In the data rows, 50 means zero.
Some points, one per row:
tensor([56, 90, 00, 38, 76, 24, 04, 64])
tensor([44, 68, 41, 33, 84, 45, 45, 46])
tensor([34, 42, 63, 71, 07, 60, 65, 55])
tensor([48, 50, 39, 66, 35, 46, 67, 44])
tensor([47, 48, 57, 50, 64, 55, 54, 52])
tensor([34, 10, 82, 49, 00, 60, 66, 49])
tensor([39, 23, 67, 41, 04, 51, 55, 64])
tensor([57, 90, 22, 54, 99, 56, 24, 54])
tensor([55, 70, 40, 41, 62, 37, 50, 36])
tensor([53, 41, 52, 56, 28, 68, 49, 51])
tensor([47, 52, 57, 49, 66, 45, 40, 45])
tensor([65, 73, 41, 51, 94, 42, 25, 24])
tensor([45, 52, 53, 58, 26, 53, 65, 47])
tensor([47, 09, 76, 70, 00, 46, 68, 62])
tensor([55, 10, 77, 53, 06, 51, 59, 58])
tensor([39, 11, 65, 51, 00, 49, 64, 41])
tensor([50, 68, 28, 32, 69, 69, 37, 55])
tensor([65, 85, 43, 51, 95, 34, 26, 40])
tensor([47, 24, 75, 48, 08, 63, 50, 63])
tensor([38, 26, 84, 50, 01, 40, 64, 45])
tensor([42, 42, 77, 33, 23, 51, 55, 39])
tensor([38, 76, 30, 48, 72, 43, 55, 39])
tensor([25, 36, 59, 32, 32, 60, 57, 61])
tensor([48, 65, 61, 38, 63, 49, 45, 44])
tensor([45, 17, 64, 50, 08, 53, 66, 59])
tensor([51, 77, 34, 41, 99, 51, 34, 63])
tensor([46, 82, 27, 49, 72, 53, 40, 57])
tensor([52, 04, 72, 53, 07, 56, 65, 45])
Here are 16 more points, each followed by its number:
tensor([49, 13, 70, 55, 13, 59, 62, 63]) 0
tensor([44, 61, 40, 43, 60, 54, 49, 48]) 1
tensor([42, 11, 69, 50, 00, 73, 72, 71]) 2
tensor([27, 12, 66, 49, 00, 59, 69, 43]) 3
tensor([49, 82, 41, 49, 89, 52, 36, 57]) 4
tensor([51, 81, 20, 59, 90, 36, 37, 33]) 5
tensor([56, 74, 51, 60, 63, 48, 48, 50]) 6
tensor([54, 36, 62, 53, 38, 48, 56, 42]) 7
tensor([53, 75, 42, 38, 81, 52, 45, 45]) 8
tensor([61, 46, 52, 67, 30, 71, 60, 59]) 9
tensor([61, 15, 66, 47, 03, 56, 63, 63]) 10
tensor([46, 17, 76, 51, 27, 56, 77, 71]) 11
tensor([38, 25, 74, 53, 13, 53, 70, 59]) 12
tensor([63, 99, 35, 57, 99, 41, 36, 37]) 13
tensor([48, 53, 55, 50, 42, 58, 57, 59]) 14
tensor([47, 47, 66, 54, 57, 50, 65, 54]) 15
Which of these numbered points is nearest to each point below, ignoring the direction in which the first points spread most? Its number follows each.
tensor([48, 59, 38, 43, 58, 45, 43, 49]) > 1
tensor([57, 48, 44, 47, 67, 48, 42, 36]) > 7
tensor([66, 91, 39, 46, 99, 48, 30, 58]) > 4
tensor([50, 51, 46, 39, 32, 89, 57, 64]) > 2
tensor([51, 36, 59, 67, 20, 49, 61, 54]) > 6
tensor([42, 31, 68, 74, 09, 58, 78, 53]) > 6
tensor([54, 26, 71, 47, 18, 76, 70, 63]) > 2
tensor([51, 88, 18, 40, 99, 27, 30, 50]) > 12
tensor([41, 57, 55, 52, 49, 57, 52, 59]) > 4
tensor([60, 72, 40, 38, 88, 34, 35, 30]) > 7
tensor([55, 94, 45, 52, 97, 42, 39, 36]) > 13
tensor([41, 28, 59, 42, 19, 52, 61, 71]) > 2
tensor([51, 68, 56, 25, 77, 48, 35, 37]) > 8
tensor([48, 44, 26, 70, 34, 38, 57, 44]) > 5
tensor([44, 06, 71, 59, 08, 58, 57, 65]) > 0
tensor([55, 39, 43, 56, 53, 52, 46, 63]) > 0
tensor([51, 71, 34, 54, 66, 42, 52, 53]) > 12
tensor([32, 64, 54, 36, 53, 55, 30, 57]) > 4
tensor([60, 93, 32, 52, 99, 31, 44, 39]) > 13
tensor([55, 38, 59, 67, 18, 76, 74, 60]) > 9
tensor([53, 69, 37, 42, 71, 54, 37, 43]) > 1
tensor([29, 18, 72, 60, 00, 74, 69, 66]) > 2
tensor([43, 21, 70, 50, 25, 68, 74, 80]) > 11
tensor([45, 50, 60, 49, 44, 52, 58, 59]) > 12
tensor([25, 13, 73, 53, 00, 52, 68, 43]) > 3
tensor([53, 68, 37, 37, 78, 63, 33, 55]) > 2
tensor([51, 14, 71, 48, 21, 58, 64, 59]) > 0
tensor([46, 62, 39, 42, 58, 56, 44, 41]) > 1
